Named moves come first, each a turn or a mirror and shown by rows before and after it. Which of them, in which order, take the first row of each pair that follows to the second? Write the first one first, as in the answered first pair.
move X:
[ -6   0 -12  -2  -5   8   4  15   2  -2   6   9  -2   0  28 -24  -2] -> [ -5   0 -16  -1  -7  10   1  12   3  -1   3   7 -10  -6  30 -26   0]
[  8  -1  10   8   5 -16   1 -21  -1   2   5 -12  -1 -25 -20   2  11] -> [  3  -1  20  -3   9 -14  10 -14   0  -3  18  -6  25   2 -13   6   4]
[ 11   3   7  -2  11   3  21   6   9  -2  20   0 -12  -2  -1 -12   9] -> [ 12   0   5   0  11   3  20   5   8  -1  17  -2 -16  -5  -3 -12  10]
move K:
[  1 -13 -16   2  -2  -4  -2  -6   5  -7 -13  -5  -6 -10  -5   4  -4] -> [  1 -10 -11   7  -3  -7   6 -14   7  -8  -2 -11  -3  -8  -2  -6   1]
[ -3 -17   0 -12  11 -14   2  -2  18 -11 -14 -11 -12  -1 -17   2  -1] -> [ -8 -15 -16  -6   5 -11  10   2  22 -19 -10 -11 -10   5   3 -10   1]
[-12  23  29  -1  13   8  -6  -6 -35  18  20  19  12  28  11  -6   6] -> [-15  16  18  -3  16  11 -14  10 -38  18   6  27   9  30  12   6  -5]
move Q:
[  1   6  -2 -20  -7  17 -21   0 -37  -7 -26  21  -7   3   8   7  -9] -> [  1  11  13 -23 -15  23  21  23 -10  -7   3   9  -1  -5  34 -13   9]
[ -2   9  -1   7  -6   1   5  -3   0 -11   0   7   1   8  19 -10   6] -> [ -2   8  -3   7  -2   0  -8  -9 -10 -11 -10  12  -1   9  11  -4   0]
[ -3  26  12  11  -6  -8 -19 -27 -29   0  16   6   8  14   2 -15   8] -> [ -4  32  18   5  -4   6 -23  -2 -28  14   9  14 -14   0   2 -13   8]

Each pair is two moves apart.
[ -2   7 -13 -11   9  11  -6  18  -4  -7 -18   8  -6  -3  11   4 -12] -> [  8   8  24 -11  11  -2  15  -5   4  -4   6 -12  11  -8 -12   3   1] | Q K
[  5  14 -18   5 -16  -7 -25 -24 -22   0   1  -7 -20 -22   5 -10  19] -> [  3  12 -14   8 -20 -10  -8 -25 -11  -5  14 -13 -10 -20  14 -19  27] | Q Q
[ 13  -5 -28   9  -3   1   2 -12   7 -10 -15 -15 -15   0   4 -15  16] -> [ 11  -2 -23   9  -4   6   6   1   9  -5 -14 -13 -23  -5   7 -16  16] | Q Q
[  9 -27  -4   8 -11  -5  16   3  19 -14  11 -33  -4 -22  -3  -7  17] -> [  2 -31   3  -5   0 -10   0  -2  -1 -21   9 -14  30  20 -12  13  -3] | Q X
[ 11  -6   4   1  -6  -2  27  -8  26   9   4 -22 -21 -38  -3  -2  16] -> [ -7 -18   8 -25   7   6  27  33  23   3   5   1  16   7   3  22 -13] | K X
[  6 -23   8  -6   6  -4  36  12  36  -4  18  -8  10  -8   0   3   2] -> [  6 -37  -4  -9  10 -13  14  -5  25  -9  -2  -3  21   1 -20  23 -14] | K Q
[  2 -37  -8 -15  11 -11   4   8  18  -7 -15 -10  21   6 -19  30 -15] -> [ -4 -15 -15  -1  -6  -3  34  15  31 -15  16 -16  15   1  24 -13   5] | Q K
[-14   7 -14  28  -9   6  16 -16   2 -12   7 -12 -15 -19  10 -26  11] -> [-22   4  -2  11   3   2  11 -11 -13 -18  15   5  28  29   4 -10 -10] | Q X
[ 24  -3   7   5  -2 -20 -18 -37  14  24  -1 -24 -21   1  -7   4   1] -> [  8  -6 -22   0  -9   2   0  17  35  14  -4 -11 -26  -2  35  -5  -4] | K Q
[  8 -16 -15   5   2  -8  -6 -13   5  -3 -16  -3  -4 -11 -12  10  -9] -> [  2 -10   2 -12   8   4  -4  18   4   6 -12   9   2   1  -8  19 -17] | X Q
[ -1  30   7  -1  13  25 -12   2   7  -2  17 -15 -31   3  27 -32   6] -> [ -5  25  -5  -5  17  29 -24  20   5  -3   0  -6 -36   3  25 -18  -8] | K K
[  6  -2 -26  12   5  -3 -45 -37 -38 -14 -37   9  -7  14 -19  -2  -3] -> [ 11   4 -11  14   6  -9 -39 -52 -37  -9 -25  -1  -5  13 -28  -9   5] | K K
[-15   4 -10  10   5  -5 -14   0  -9   0  10   7  17  15  23  -1  -6] -> [-15  -1  -3   4   7  -3 -21   5 -12   8  -2  12  15  13  10  12 -12] | K K
[ -2   2  -5   0   5  -5  -9 -12 -14  -6  -2   9  16  20   2  -2 -13] -> [  0  18  10   0   0   4   6   1  -8   4  13   7   1   5  14 -20   3] | Q K
[ -6  -3 -17  16 -29   9   5  -7   5 -12  13 -26  12 -13  29 -20  13] -> [ -7  -8 -24  12 -19   5 -36 -23 -26 -11 -16 -10   8   1   3   4  -7] | X Q
[ -1 -32 -32  -1  10  -7  -7   5  15 -15 -23   2  24   4 -15  29 -21] -> [ -2 -26 -21  -3   5  -3  28  25  38 -17  -1  -8  30  -2   6  12  -6] | Q Q
[-11   1  13 -22   4  -8 -31  -3 -21   6 -11  23  11  27 -11  13 -18] -> [-12  14 -24   6 -17  -6 -16 -21 -12 -12  -1  10  -7   8  31 -28   3] | X K
[ -8 -10  -3  12   1  -5 -15 -30  -4  -5 -16   8 -11 -10 -14  -2  -7] -> [-17  -7  -3   6   0  -5  -1 -14  -2 -16   2  17  16  19   9  -9 -14] | K X
[ -4 -10  12 -24  -1   4 -17  18   7  14 -15 -11  -9 -26 -21  23 -18] -> [ -9 -11  21 -27  -5  -2  15  20  23   1  15 -17  29   0  -2  14 -14] | X Q
[-21  -3  -2 -12 -13  -7   9  -6   1  -9  14  -2  18  13   6  14  -2] -> [-20   1  -5 -11  -9  -1 -18  -3 -12   0  -8   6  -9  -2  -9  23  -7] | Q X
[  6  -6   4  -4 -15   4  -2   0  10   9  13   4  -8 -17  18 -13   8] -> [  5 -15  -2  -3 -10  -9 -16 -24  -2  -2   9   7  14   6   9  -3  -4] | X Q
[ -7   5   0  -3 -18   1 -22  -5 -21  19 -12  14 -18   3   0 -22   6] -> [ -7   0  -4   4 -21 -11  -8 -26 -13   5   2   4   7  14   6 -27   8] | Q Q
[  0  20 -18  17  -4   8 -14 -20 -13   3   1   2 -25 -11  22 -23   7] -> [  1  12  35 -10  17  -2 -12 -10 -18  14  12   9  13  19 -15  10  -7] | X K
[  4  18   4   1  -5  10   5  19   2   4  19  -1  -8  -9  14 -15  10] -> [  0  12  -3  -4  -4  13  -1  31  -1   4   7   6 -12  -8  13  -8   3] | K K
[ -5 -16 -23   1  -1  -3   3 -18   9 -21 -17  -4   8  -1   0   4  -7] -> [ -1  -5   0  -6   5   6  -8  -1   1   1 -25   3 -21 -21 -16  10  -6] | K Q
[ 0 -8 -2 -6  2  1 -2 28  3 11 -7 11 -5 -3  4 13 -8] -> [  4 -12 -16   8  -6  -7   8   3  12   2  -3  -7  -9 -19   9  -1   5] | Q X
[  0   0   4   5   0   9   2   6   5  10  -3  -5 -21 -25  -1   2   9] -> [  1  -8  -7  12   2  -6 -11 -25  -8   2  -9  -5  -8 -12 -12   8   3] | Q Q
[  1 -11 -22  14  -5  -4  -8 -23   2 -10 -18 -10 -11 -12  -4  -7   4] -> [ -3 -11   3  -2   3  -7   7 -11   1 -13   5  -2  30  26  -4   3  -3] | K X
[ 11 -15 -11 -10   4  -7  11  -4  -6 -19  12  23  18  14   8 -16  -3] -> [ 14 -10 -13  -9  10   1 -15   2 -16  -9 -10  33  -8  -1  -5  -7 -10] | Q X
[ 17  -8  22   8   6 -15  15  -4  19   1  12 -28  10  -6  -4   9   9] -> [ 17  -3  27  -1  10  -3  -1  16  10  16  -3 -18 -13 -18 -12  19   4] | Q Q
[  0  13   3   1   0   5  -4   4 -13  -3   0   9  -6   9  10 -14  -1] -> [ -1  10   3  -2   4   5  -9   8 -14  -1  -6  12  -8   8   4  -8  -6] | K K
[ 14  -7  16 -12  10  -5  -3  -4  -9  11 -23  11   6   1 -37  29 -17] -> [ 20   0  23  -8   1   4  27  22  15  21 -10  -3 -17 -28 -18  10   1] | Q X
[  3  -2  -9  -5  -5   4   3   9  -6  -7   0   4 -16  -7   4   6  -2] -> [  1  -6 -16   0  -4  -5   0  -6  -9 -13   2   3  -6   1   1   9  -5] | Q Q
[ -3  18  15  -1  -1   2   1  -9   2   2   3  -2 -19 -11  -3  -4  14] -> [ -8  20   4   2  -6   4   5  -5   4  -3   5   3 -16  -9  11 -10  15] | K K
[ -2  -4   9 -14  -1   0   4  25   4   8   2  12  -5   8  -2   1   5] -> [ -2  -7  -4  -5  -2 -14  -3 -13  -3  -4   6   7  14  23  -3  -2   6] | K Q
[-12  -9  -1   6  10  -7  -7 -19  -1  -4 -11   0   0  17  -7  14   0] -> [ -9  -7   2   9   7  -9  -2 -25  -1  -5  -3  -3   3  17  -4   7   2] | K K
[-12   8  25  -2   3 -17  13  11  -9  15  12 -18   6 -17 -17  20  -5] -> [ -9   6  19   5   0 -22  18  -2  -6   9  13 -25  10 -19 -16  15   0] | X Q
[ -5  18  15   9   4  12   8   3   0  14  15   1 -16 -11   9  -7   6] -> [ -7  11  16  -2  10  16  -2  16  -1  18   5   9 -14  -4  -1   9  -5] | X K
[ -8  -2 -10 -10   5   3 -28  -4 -17   1 -18   7 -11  14  -3  10 -16] -> [-10   5   7 -16   0  15   4  29   3   6   5   4 -10   8  21  -3  -3] | X Q
[ -1   8  -5   2   1  -6 -16 -12  -1 -15  -9   9 -26  -2  -4  -6  -6] -> [ -7  12   8  -8  -1   0   9  13  12 -16  13   9 -13   8  10 -13  -4] | Q X
[ -4  -2  -3 -12   6  36   3  43   3  18  14   9  -4  18   6  -5 -14] -> [  1 -11 -24  10  -6  19  24  -2  19  -4  28 -21  11  13  18 -27   4] | X Q
[-18 -21 -14  -5   9  -6  -9  19  16  -9  -7  -1   3   4  -7  19   0] -> [-15 -18 -12  -3   6  -3   1  23  24  -7  -2  -6  -2  -4  -2  14   7] | X Q
[  9  -5  10   5  14 -11   6 -13  26 -12   3   0  18  14 -20  18 -14] -> [  7   0   3  10   8 -11  15 -18  29 -19  11  -2  21  13  -6   3  -9] | K K
[ -1  -3  19 -16   2  -9  -3  -6   6  18   2  11   5  10 -10  16 -20] -> [  5   1  12  -8  -5  -4   0  -5  12  25  -3   4 -21 -18  -8   6 -10] | Q X
[ 9  1 -1 -1 -2  4  4 18  1  0 10 -6 13 -1 12 -6 13] -> [12 -5 11 -1  5 -4 -1  4 -2  1  7 -9 19  0 -7  5 12] | K Q
[-15  11 -13   3 -10  11 -16  -5  -7  -6  -1  -2   0  -6  20   0 -14] -> [ -5  14  21  -2  -6   2  -6 -19  -6   5  12 -12   1 -15  -3   3  -2] | Q K
[  2   0  23 -14   8  -3  -1   2  -6   9   3   7  17  11 -13  13  -2] -> [ 3  7 23 -6  2 -6 11 -9 -2  3 17 -1 21 13  0 -2  7] | K K
[ -9  15  -7  11  -2   7  -2   0  -7   4  -4   1 -20 -10   5 -12   8] -> [-10  11  22  -4   7   0   4   5 -11   8   7   4   4  10 -12   3   1] | X K
[ 3  1  5  4 -1  6 -3  7 -3  0 -1  9 -2  1  0 -1  0] -> [ 3  1  4  7 -2  2 -3 -6 -3 -2  2  6  4  4  1 -5  2] | K Q
[  2  -8 -17  15  14  -7  28   6  20   0  12  -8   7 -29  19 -10  -1] -> [  4  -5 -17   7  20   2  -4  15   0  15 -14   8 -17 -39   0   7 -12] | Q Q
[  5  -3 -13  18   0 -10   5  27  -3 -21   4  13  26  42  44   5   2] -> [ 13  -6 -31  25   0  -8 -35  11 -23  -9 -34  20 -18  13  18  15  -2] | Q X
[-10   0 -13   0  -2   7 -16   7  -8  -6  -1   3  15  21  16  11 -22] -> [ -1  14  14  -2   4   4 -29  -4 -21  10   0   1  -3   5  -8  11 -14] | K Q
[ 0 -5 -3 -3  3  4  0 14  2  0 -1  7  6  3  3  3 -8] -> [ 3 -6 -6  2 -2  1  7  9 10 -3  4 -2  4 -6  9 -6 -1] | X Q
[ -9   1  28  -7  13  12  -6  43  -8  21  -8   9 -13  -1  -2   2 -18] -> [ -2   7  51  -3  14   4   3  23  -8  26  11  -3  -9  -5 -13  -6  -4] | K K
[ -9  -2  -5 -14   9  11 -15  30 -12   3  -9  17  12  19   5  14 -23] -> [  1   1 -23   6  -6  12  -6  15   3   8 -17  -3 -30 -32   6  -4   0] | Q X
[ -1  10  -2   5 -10   9  25  25  16   4  20   0   3  -5  30 -23  13] -> [ -5  -2 -11  -5  -1  18   9  46  11   5  -6  15  -6  -4  21  -2  -4] | K K
[  1  10   9   1   0  -2   0  -6   7   5 -13  10 -17 -15  -2   5  -6] -> [-5 10 15 -5  1 -2 12  5 10 -1  0 15  6  7 13  3 -9] | X K
[-14   9 -20  16 -18  -1  16 -13   9  -5  -3  -5  -3 -13  34 -31  15] -> [ -3   3  -2  13  -5 -16 -17 -51 -16   5 -18  -2  -7 -11 -14  -8   6] | Q K
[ -1   0 -17  -5   3  -4  -2  -1   4   3 -15   3 -24 -18  28  -7   9] -> [  2   1  32 -20  15 -15  10  -8   4  10   9   1   8   7   5   6  10] | X K
[ -3 -10 -14  22   9  -8   3 -10  -4 -39  -5  -2 -11  -4   2  -5  -3] -> [ -8  -6  -5   8  15   1 -10  14 -15 -28 -15  16 -19   3  -5   7 -14] | X Q
[-10  10   2  24  22  22  12   6  -5 -11  23   5  16  20   2  -9  -9] -> [-10  14   6  20  25  31   1  21 -11  -3  13  13  -1  11  -1  -3 -11] | Q Q
[  7   1  19  -8  10  -6  -1  -8 -12   5   1   7  13  11 -27  20  -4] -> [  6  11  15   1   1  -7  13 -20  -5  -5  19   0  19  13 -11  -2   9] | K K
[ 14   0   6  28  -6   3   3 -42   1 -26   1 -17  -6 -10  13  -4   5] -> [ 11  10  18  21  -7  20  13  -4   8 -12   1 -10 -28 -27  21  -8   9] | Q Q
[ 11  -3   6   7   5 -16  20 -12   7  -7  21  -6  18  22 -12 -12   9] -> [ 10   8  18  -5   8   6  14  31   6  13  11   9 -16   1 -13  -7  10] | Q Q
[  1  -7   2  -3  -2  -2  10  -1   4  12   7   8 -30 -28  -8  -8  15] -> [ -5 -15 -15   1  -8 -13  24 -16  13  -5  17   1  -6 -12   6 -13  13] | K Q
[  4 -23   4  12 -27   0  25  -6  16 -11   9 -12 -15 -10   0  18   6] -> [ -1 -28  11   0 -17   2  20   8  13  -7   2  -3  -7   0  -9  35  -7] | X K
[ -5  -7   0  31  -7   5   2  15   2 -11  -6  -5  12   9  19 -34 -13] -> [  3  -5  21  34  -1  -9 -11 -17 -11  -2  -7 -11  12   5  -9 -27  -9] | Q K
[ -1   1  -8  -6   3   5 -18   8 -12   1  -2  20   7  12   8   5  -7] -> [  6  10  -5   7  -5  -2  -8 -20  -7   1  12   2   1  -1  11 -16  12] | X K
[  4   4   9   6 -11   5 -18 -14 -11  12   1   2  -6 -31 -10  -7  15] -> [  5   0   5  11 -14  -3 -10 -27  -6   2   9  -5   7 -22  -6 -11  16] | Q Q
[  8  -4  16  -3   8   1   8 -17   6   1   6 -19  12  -6  -1  -3  17] -> [ -3  -7 -21  -1   5  14 -12   1  -7  -6 -20   1   1   0  18  -1  -1] | Q K
[  7   7   2   6  -5   8 -12   6   3  17  -3  -2 -19 -21   5  -4   7] -> [  3   1   4   9  -7  -2   9  -9  10   0  16 -12  14   0  14 -13  10] | Q X
[ -3  16  14  -4  -3  -5  -1  -6   3  11  15  13   2   6   2 -16   0] -> [ -3   8  11  -7  -1  -4   9   7  11   9  17  11   8   9   6 -11  -4] | K Q
[  7  31  20  -8   6  -3   1  -2  13   6  11   1  10  -7  10 -13   9] -> [ 10  25   7   1   6 -10 -15 -29   1   4   0   1   8  -4  -2  -6   3] | Q X
[ -6   2  -2 -20  11   2  10   0  -7  -5  -1   1  13  15   6   9 -12] -> [ -5  11   1 -14   6   3  18  -8  -4  -7  12  -3  12  11  15  -5  -3] | Q K
[ -5 -20 -12   4   1 -15  12   9  11   4  -4 -10   5   7  11   9 -15] -> [ -3 -24  -5   1   5 -18   9   7  10   9  -5 -11   5   5   1  15 -17] | K K
[  6 -12  -9  -3  23 -15 -13  18  -8   2 -21   1  30  21  -7  25 -14] -> [  6 -11  -4  -2  16 -15  19  25  14  -3   2 -10  42  22  13  11  -2] | Q Q
[ -7 -11  28   1   8  14  21  13  22   7   9 -12  14  -4  16  17  -7] -> [ -7 -13  24  -3  15  15 -10   9   2  16 -16   2  -1  -7  -4  33 -19] | Q Q
[ -7  12 -11  24  -7  -6  -4  -8 -24  -8  -7   5  -8   4  17  -6  -8] -> [  2  20  21  20  -3  -9   2 -10 -22   6   1  -1 -17  -9  -3  -4   4] | Q K
[ -8 -11  -8 -14  12   5   6  16  -5  -9 -19  11   6  15   9  19   1] -> [ -4  -2   1  -4  15  -4 -13 -17 -22  -7 -18   8   0  12  -8  15   4] | K Q
[ -5   4 -12   4  -4   2   3 -10  -7 -11  11   5  14  18  20 -12   2] -> [ -8  -3 -19  -3   2   9  -9   6 -10  -7  -7  14   6  18  14   1 -13] | K K
[ -4 -21 -31   6 -12   4  28   3  20 -13  12 -13   8  -9  22 -18  20] -> [  6 -27  21 -17  10  -8  16  -3  13   8   8 -14  18  -6 -36  19  12] | K X
[ 10  -8 -10   1  -1  -2 -12  -9  -7   3 -18  -3 -14 -13 -13  11  -4] -> [ 1 -4 -4 -6 -1 -2  7  1 -3 -9 11  3 23 24 10  3 -9] | X K
[ 12  10  23  -1   1  -5 -13 -25 -27  14  10  13  13  23  -8  -7   1] -> [ 14  19  29   0  -5  10  -3   2 -13  28   9   9 -22 -11  -1 -20  14] | X Q
[ -7 -20 -11   6 -13 -16  23 -14  20 -13   8 -12  30  20   0   1   4] -> [-10 -16  -4  -7  -1  -4 -18   3  -7   2 -22  15  11  24 -22  28 -17] | Q X
[  2  -5  -4   7  -5  -9  -2 -14  -1   2   1  -1  -2   5   4  -2  -4] -> [-3  0  3 -3 -2 -1 -1  5 -4  5  3  9  2 10  7  2 -9] | Q X
[ -6   1   2  -8  12  10 -11  -1 -10   7  12  15   7  12  -3 -11 -14] -> [ -4   3   0  -1   4  13   3   3   4  12  17   4  -9 -10   7 -26  -2] | X Q
[  3   2  -7  17 -11 -12   2 -43  -3 -10  13 -15   8  -2   0 -14  11] -> [  3  15   8   6 -12  10  15   7   9   7  12  -9 -24 -25   9 -21  19] | Q Q
[  6 -12  -8  -6   0   8 -19  13   5 -12  -8  19 -11  -6  -6  12  -7] -> [  4 -12  -1  -8  -2   7   4  22  17 -17  12  14   6   4  10   4  -2] | X Q
[  3  -2 -18  -1  -1   4  -8   5   6   9 -21  -5 -24 -24  -7   0   3] -> [  9  -9   1  -9   5  -4   7   0  17   9 -11 -15 -13 -24 -22   7   6] | Q K
